(in the rows, 128 means zero)
Rows swapped in pairs by one turn or mirror: which row each one swaps with:
The rows were stretched afterwards, more along some directions than others.
q367: [143 110 145 132 137 134 170  88 104 123 134 117 129 121 142 129 118 127]
q811: [155 124 127 141 156 139 158  92 134 132 151 138 126 134 130 153 106 101]
q117: [151 139 111 110 108 165 130 112 143  94 139 134 109 156 158 117  82 108]
q252: [134 156 148 130 116 124 108 118 117 149 120 137 130  89 109 145 144 132]
q508: [120 133 112 127 155 137 138  97 110 130 112 131 114 139 117 118 107 134]
q934: [119 154 129 118 114 134  98 132 136 145 117 127 122 106 130 127 146 140]
q444: [143 117 106 128 115 119 132  97 135  89 133 138 124 136 117 114 112 117]
q24: [103 117  87 136 156 128 107 122 148 123 139 139 130 150 119 124 116 106]
q41: [ 89 142  93 119 140 110  85 134 152 130 129 127 136 152 142 129 145 128]
q132: [143 112 131 128 152 134 172 105 113 129 155 129 121 123 147 147 121 114]
q836: [ 92 111 120 130 143 110 146 150 137 120 142 121 128 112 142 125 146 136]
q646: [115 142 112 139 175 108 126 115 132 156 110 129 116 148 110 135 138 162]
q442: [161 138 138 115 104 174 129 112 130 130 139 145 137 159 172 139  97  93]
q687: [110 130 114  97 133 124 105 153 174 140 175 137 127 179 153 146 149 113]
q716: [147 121 133 128 113 164 141  81 124 132 160 141 133 130 147 136  98  87]
q93: [148 124 110 121 119 131 123 120 131  97 109 129 113 145 121 115 124 144]
q793: [116 153 131 133 152 136 119 104 110 166 115 128 141 129 151 137 121 119]
q506: [157 131 143 117  87 133 114 161 152 108 134 140 122 146 132 136 126 118]
q596: [128 122  92 136 155 118 133 130 141 112 120 126 120 172 146 127 114 114]
q503: [122 132 138 131 109 142 157 105  92 126 104 142 134 127 133 131  97  95]
q974: [115 124 110 125 138  92 118 173 154 118 134 124 110 143 117 132 154 140]
q949: [136 133 152 121 124 130 143 118 134 145 163 140 126  92 107 148 138 113]
q65: [ 91 118 116 125 112 122 112 120 117 113 114 126 149 171 142  98 113 114]
q576: [126 123 103 101 149 145 114  89 134 136 139 134 131 159 156 119 105 116]
q527: [122 115 127 149 162 111 116 120 139 149 148 115 134 120 111 140 139 117]
q262: [107 115 123 129 119 108 105 161 147 142 140 133 133 168 111 140 130 112]
q430: [138 128 138 109 148 157 165 130 106 136 161 130 112 102 159 137 122 148]
q680: [103 117 140 106 134 146 135 130  96 131 147 115 126 139 179 125 139 151]
q727: [129 116 117 117 163 142 146 133 136 134 151 130 129 145 156 127 137 113]
q738: [144 156  90 142 157 128  93 133 178 137 109 141 111 142 113 132 128 143]
q188: [142 131 106 114 134 165 106  89 148 131 165 128 124 163 161 127 110 114]
q158: [ 81 108 109 151 140 108 135 125 117 111 131 130 132 162 114 124 146 119]
q87: [163 133 122 112  86 133 110 145 148  97 116 140 116 161 131 124 112 110]
q813: [128 111 134 137 122 119 156 152 132 115 133 127 119 113 130 133 144 143]
q631: [ 87 124 123 124 129 118 143 154 125 127 130 129 114  97 107 116 151 148]
q942: [154 138 159 118 102 142 124 128 128 150 138 138 124  95 119 135 128 128]
q164: [ 81  96  98 100 125 122 131 150 131 103 128 105 137 146 153  93 126 132]
q131: [115 108 146 104 134 143 162 143 107 144 156 120 120 111 147 120 135 145]
q656: [108 139 130 143 192 127 125 119 136 187 158 120 109 125 125 145 168 167]
q4: [112  95 136  96 141 151 147 144 119 134 172 121 108 124 166 118 155 142]
q709: [164 130 127 122 104 151 117 119 135 118 129 139 119 166 137 133 124 134]
q452: [ 87 134 132 126 110 109 119 146 120 138 133 140 129 116  97 129 149 115]
q35: [ 95 128 124 124 141 137 155 105  91 149 123 134 140 101 134 128 125 121]
q788: [124 156 107 130 159 150 108  99 134 151 118 124 132 136 166 130 119 144]
q135: [116 159 132 148 168  96 104 132 130 166  82 116 130 139 117 135 146 170]
q888: [166 128 132 126 139 154 153 129 132 128 126 125  97 149 171 128 120 150]
q202: [109 124  92 116 199 143 114 137 157 174 174 111 107 132 147 144 172 177]
q163: [168 150 101 151 136 127 108 102 168 117 104 136 119 141 112 133 109 128]
q125: [131 108 127 121 150 141 168 109 104 120 131 114 117 141 168 130 124 147]
q853: [ 91 127 113 131 170 114 150 157 119 146 109 125 114 112 121 122 150 148]
q326: [107 109 119 135 131 126 130 127 116 100 121 115 127 155 156 106 140 140]
q60: [ 96 128 133 121 161 106 111 170 147 161 138 116 119 107 130 137 154 156]

Swapped with q656: q65
Swapped with q125: q93
Swapped with q813: q163
Swapped with q132: q87
Swapped with q680: q508

Rows swapped in pairs by one turn or mirror: which row each one swaps with:
The rows were stretched afterwards, more along some directions than others.
q102: [ 84 128 136 118 142 106 127 163 147 152 127 117 108 138 168 103 141 169
  94 107 120 103]
q46: [127 124  96 136 153 135 132 133 122 108 115  93 153 138 143 130  93 115
 102 126 135 143]
q82: [ 93 137 105 127 150 132 124 105 127 138 135 116 164 144 110 146 132 117
 110 125 127 152]
q113: [170 125 137 159 120 155 151 114 124 125 115 127 133 129 131 126 111 112
 150 118 159 129]
q690: [107 131 121 130 121 117 126 156 113 128 169 108 104  84 159 133 112 137
 126 134 137 125]
q269: [ 78 154 100 121 145 122 129 112 100 135 143  75 137 154 152 140 127 109
 116 133 148 109]
q487: [151 129 154 142 124 134 147  97 144 117 106 164 137 104 115 153  98 139
 143 144 127 140]
q778: [137 126 124 116 135 114 118 139 138 151 129 148 148 127 108  96 140 136
 110 132  91 138]
q231: [128 114 113 113 118 116 113 145 135 151 122 153 144 144 108  93 157 115
 112 128  99 154]
q69: [108 147 119 115 144 140 127 101 123 146 133 120 163 129 112 143 137 121
 116 117 138 134]
q285: [128 100 145 130 102 121 137 140 136 164 114 148 133 144  99 109 146 122
 130 115 104 140]
q336: [113 125 132 131 133 105 142 103 137 120 123 136 123 131 141 129 112 136
 144 153 135 111]
q823: [137 171 149 120 105 127 109 144 151 150 136 167 106  92 172 116 122 150
 126 116 122 142]
q260: [123 112  88 126  80 128 143 130 130 123 103 141  96 135 140 131 123 119
 167 139 124 145]
q128: [137  71 105 139 146 121 148 129 136 127 113 126 145 127 110 132 107 112
 112 123 136 132]
q220: [173 119 131 145 116 157 154 107 120 139  98 131 124 141 126 123 125 113
 151 123 149 118]
q410: [119 157 105 104 161 114 127 123 149 134 104 133 116 128 157 101  89 170
  93 143 126 130]
q86: [166 123 139 140 109 152 145 112 112 131 103 115 116 147 115 125 122 101
 147 123 148 125]
q235: [105 142 170 132 139 111 122 133 157 148 149 163 153  89 143 128 135 144
 123 125 124 107]
q343: [149 129 118 117  84 140 143 134 113 122 107 123 105 130 137 130 146 102
 170 137 146 123]
q440: [115 104 118 130 156 113 145 145 137 132 127 127 124 133 153 114 149 161
 109 119 133 109]
q881: [106 130 154 118 121 126 119 163 112 161 172 121 129  70 155 141 139 138
 130 126 117 103]
q55: [136 124 140 137 113 117 148 120 151 128 100 170 111  99 141 146 101 153
 139 144 122 141]
q567: [ 92 150 129 121 156 133 125 104 126 137 134 111 171 138 108 141 134 122
 105 127 123 139]
q161: [134 122 119 110 138 119 132 129 128 147 107 116 144 145  99 104 142 118
 107 124 107 147]
q630: [100 159 116 124 135 139 136  96 126 143 105 130 158 157 126 144 144 118
 133 129 134 139]
q359: [ 96 150 111 123 154 119 119 127  98 133 159  74 143 143 152 132 124 109
 107 125 136 110]
q777: [114 128 146 127 127 117 124 158 124 116 169 115 114  87 152 140 113 152
 120 124 129 117]
q121: [134 153 155 112 113 122 122 162 113 132 172 116 106  70 170 130 136 139
 136 126 143 109]
q311: [150 167 163 115 126 129 108 149 145 159 152 155 116  81 176 103 121 161
 114 109 116 115]
q627: [127 144 148 121 125 124 128 167 107 132 173 112 116  80 175 132 138 138
 133 125 132 116]
q15: [100 129  90 121 143 129 128 133 125 125 114 108 142 126 162 135 104 119
 115 130 132 136]
q771: [112 114  99 119  80 129 133 132 133 113  95 136 101 155 125 141 133 116
 151 134 120 143]
q130: [132 127 141 136 118 125 153 108 136 139 108 161 120  91 137 143  93 142
 152 152 132 133]
q463: [136 174 148 113 111 126 111 134 151 151 132 156  94 103 180 110 117 165
 123 118 118 116]
q822: [127  77 109 135 138 114 133 123 149 116 135 141 139 105 128 144  94 132
 115 128 125 141]
q274: [136 111 117 126  75 135 147 138 120 123  98 143 103 141 134 132 153  99
 176 142 129 132]
q504: [105  91 102 131 155 113 142 142 130 134 117 114 132 145 126 127 154 139
 104 124 125 108]
q792: [170 122 141 151 126 154 146 110 112 132 130 112 135 126 127 129 112 113
 140 117 152 116]
q605: [136 117 104 109 134 126 120 124 139 145 119 139 151 145  98 109 137 131
 101 127 101 153]
q976: [ 90 132 110 125 143 116 116 124 111 136 169  94 152 128 143 137 125 108
 113 120 138 116]
q307: [119 124 111 114  81 133 133 134 120 143  98 130 108 142 133 122 142 118
 160 132 120 128]
q17: [135  95 121 119 114 117 123 137 137 142 122 159 138 149 105 106 160 120
 134 123  96 145]
q702: [106 136 143 128 129 107 147 108 144 129 129 141 113 125 154 128 114 155
 149 141 137  96]
q553: [155 115 132 142  99 157 138 121 116 142 114 136 117 136 126 132 133 106
 151 114 142 124]
q619: [156 170 166 116 116 139 111 142 145 155 148 162 105  84 179 100 113 172
 131 109 118 107]
q734: [ 80 134  97 121 163 111 117 125 106 116 156  77 148 147 157 141 123 113
 102 130 139 126]
q96: [113 141 111 121 149 131 120 128 140 109 117 120 147 125 157 145 108 135
 103 119 123 138]
q688: [ 87 132 151 118 125 109 136 114 179 144 113 180 129 110 140 143 143 170
 131 123 107 112]
q180: [121 131 119 115  88 143 140 124 124 153  93 142 116 135 136 128 139 125
 170 144 115 118]
q12: [112 143 150 129 123 108 140 114 139 145 145 142 121 105 155 126 115 147
 146 139 131  89]
q958: [ 94 136 143 124 135 106 125 120 179 139 126 173 127 106 143 124 123 166
 124 131 116 117]
q717: [ 67 137 102 116 143 111 113 130 107 128 156  83 141 152 142 140 133 103
 104 125 137 127]
q675: [125 132 145 138 124 113 150 106 133 133 124 137 114 127 146 130 117 138
 154 144 138  89]
q141: [153 160 172 114 127 125 117 149 147 147 151 144 102  77 183 110 110 173
 121 102 120 105]
q616: [153 101 124 153 106 146 145 122 125 138 114 136 108 150 127 122 136 114
 146 108 138 125]
q433: [103 152  83 108 160 122 122 104 141 112 105 115 118 145 159 119  81 160
  97 152 135 146]
q947: [120 107 145 121 155 102 151 143 151 142 118 129 116 107 142 117 141 167
 109 118 122 100]
q29: [ 98 112 120 121 164 109 124 153 126 128 146 110 125 139 149 111 154 149
  98 123 128 107]
q178: [147 167 157 125 124 128 109 142 144 155 155 152 103 101 170  90 114 167
 117 108 112 124]
q133: [114 129 157 122 117 117 124 163 115 148 167 117 113  75 157 131 133 149
 132 121 128 105]
q588: [100 159 127 123 130 113 140  96 135 135 123 133 108 134 157 124 114 152
 145 150 144  96]
q495: [106 156 154 108 130 115 123 117 173 147 123 174 125  95 145 119 131 170
 126 128 125  99]
q403: [109 104 119 118 158 107 134 143 159 132 124 134 119 122 144 115 137 172
  91 126 124 100]

Swapped with q463: q792
Swapped with q231: q440
Swapped with q627: q274
Swapped with q55: q46
Swapped with q220: q311
Swapped with q487: q96

Rows swapped in pairs by one turn or mirror: which row each one swaps with:
The rows were stretched afterwards, more along some directions than others.
q292: [130 124 125 122 115 125 137 121 128 113 151 140 122 111 138 156 128 105
 113 129]
q213: [144 128 122 125 123 120 130 114 138 125 127 154 137 133 134 117 145 123
 150 137]
q585: [127 129 121 120 119 124 114 117 144 131 143 143 148 144 135 116 129 137
 152 119]
q187: [161 140 151 138 131 130 128 128 125 109 132 142 140 127 132 160 118 139
 102 140]
q449: [142 123 127 154 152 122 116 126 116 112 129 134 131 111 125 129 136 136
 120 149]
q956: [159 118 150 144 125 136 120 128 133 124 124 127 147 117 121 163 118 135
  97 136]
q455: [128 120 133 113 131 128 154 144 134 135 131 132 128 137 147 135 108 137
 134 156]
q763: [148 128 144 138 133 132 139 120 133 129 155 137 138 172 147 137 120 150
 123 130]
q216: [140 118 110 129 123 130 122 124 134 141 120 154 131 142 131 114 129 130
 150 120]
q658: [128 131 149 112 121 117 160 123 132 131 141 120 129 153 152 132 119 138
 122 149]
q22: [111 134 123 129 122 144 125 114 131 145 150 120 132 143 150 120 123 146
 137 107]
q894: [161 147 162 154 125 149 124 121 124 130 133 117 135 143 135 150 107 136
 108 130]
q341: [126 125 112 135 125 128 123 118 129 134 123 142 135 129 107 101 137 132
 147 116]
q903: [146 114 126 136 126 114 134 129 122 108 131 139 125 100 138 143 138 120
 124 123]
q111: [131 137 128 152 149 153 166 114 122 128 120 115 114 123 127 133 103 132
 124 122]
q754: [182 140 157 134 130 124 138 118 131 116 143 145 151 138 131 157 124 139
 109 135]
q256: [129 118 115 119 129 131 124 132 127 132 158 150 140 109 114 135 142 125
 103 123]
q439: [154 124 130 141 122 132 129 135 124 138 130 139 158 134 108 135 141 159
 109  95]
q535: [125 115 122 111 122 126 121 127 132 143 120 146 143 132 132 100 133 129
 163 108]
q587: [129 134 121 105 139 132 146 127 121 123 140 120 128 126 139 123 130 143
 129 130]
q30: [143 111 117 145 123 117 124 121 125 112 126 141 115 113 135 149 141 118
 108 134]
q884: [134 109 135 124 127 133 141 135 115 129 142 128 122 101 145 147 120 117
 132 124]
q968: [177 140 149 153 126 124 130 113 129 117 137 139 138 118 132 159 127 116
 107 151]
q749: [129 123 113 149 128 118 144 121 119 105 134 129 111 104 121 134 137 120
 118 136]
q707: [138 130 151 118 128 144 127 108 127 122 151 134 119 142 141 156 132 113
  97 141]
q409: [138 166 137 155 137 136 137  99 128 135 132 121 130 126 141 141 121 136
 100 144]
q753: [134 126 134 119 156 114 158 117 121 138 148 153 139 146 143 126 107 138
 104 136]
q223: [124 114 140 119 126 106 153 126 128 137 140 135 127 146 148 124 120 123
 125 158]
q445: [116 129 147 114 127 129 146 122 140 128 133 135 131 150 149 124 117 125
 128 153]
q682: [139 117 128 105 141 132 112 119 123 128 161 160 137 121 136 139 136 127
 113 110]
q952: [129 129 115 146 133 146 141 140 123 156 144 128 127 123 130 134  94 125
 134 114]
q51: [177 137 152 147 127 134 126 120 134 116 129 134 145 130 133 155 120 129
 107 129]
q799: [111 125 114  99 118 136 134 135 125 149 145 143 133 112 143 150 120 117
 114 132]
q43: [119 151 138 119 143 143 131 118 110 126 136 141 127 141 130 125 118 135
 137 110]
q725: [137 105 114 126 138 136 140 147 121 148 157 136 138 127 129 136 110 143
 116 115]
q50: [131 118 144 109 138 120 142 138 135 129 146 141 121 148 153 127 119 130
 116 154]
q424: [113 119 125 134 136 137 137 110 150 114 140 130 137 132 138 123 130 131
 116 111]
q848: [129 120 137 107 162 120 128 120 118 119 150 147 118 132 161 131 125 134
 133 132]
q514: [141 116 137 145 123 120 141 131 123 108 131 122 103 106 118 146 130 122
 114 158]
q532: [143 120 118 132 130 130 108 124 141 133 145 140 167 121 137 147 121 152
 114 116]
q653: [125 124 115 131 117 126 131 142 111 159 137 128 147 113 128 133 114 130
 118  94]
q267: [131  97 133 111 131 127 103 129 138 145 133 145 151 119 134 113 140 135
 149 115]
q969: [159 138 160 150 131 131 140 118 126 106 136 134 138 131 136 162 114 128
 100 142]
q321: [126 117 140 136 126 156 124 110 140 151 130 134 138 139 139 128 119 125
 128  93]
q129: [111 113 118 119 146 125  94 125 135 140 143 130 127 103 129 126 131 118
 112 138]
q939: [136 135 124 130 139 142 116 122 116 139 143 136 131 131 103 133 122 134
 107 113]
q11: [143 117 133 140 124 132 133 128 135 132 124 128 129 137 112 111 117 141
 150 136]
q893: [115 128 139 118 120 136 148 127 144 130 128 125 133 148 149 125 107 136
 127 143]
q782: [117 137 107 145 136 135 143 124 137 132 147 114 118 135 131 122 120 144
 119 132]
q789: [112 144 121 138 125 142 127 119 117 135 150 106 136 127 127 123 121 146
 126 122]
q240: [124 129 120 127 128 147  94 126 127 150 140 118 131 109 122 137 138 135
 111 129]
q681: [135 130  98 107 140 117 107 133 139 140 143 145 148  98 140 116 139 127
 135 126]
q489: [142 111 135 140 120 111 145 115 118 110 133 138 128 121 133 148 136 116
 111 130]
q468: [110 105 124 142 122 143 144 131 123 145 119 131 122 114 116 124 126 104
 112 130]
q844: [124 122 141 109 128 114 152 138 129 134 132 134 125 153 153 123 119 132
 130 148]
q562: [125 112 130 131 161 121 126 120 128 131 119 145 133 132 114 114 136 151
 119 125]

Swapped with q799: q532
Swapped with q844: q51
Swapped with q749: q341
Swapped with q43: q424
Swapped with q562: q111
Swapped with q240: q725

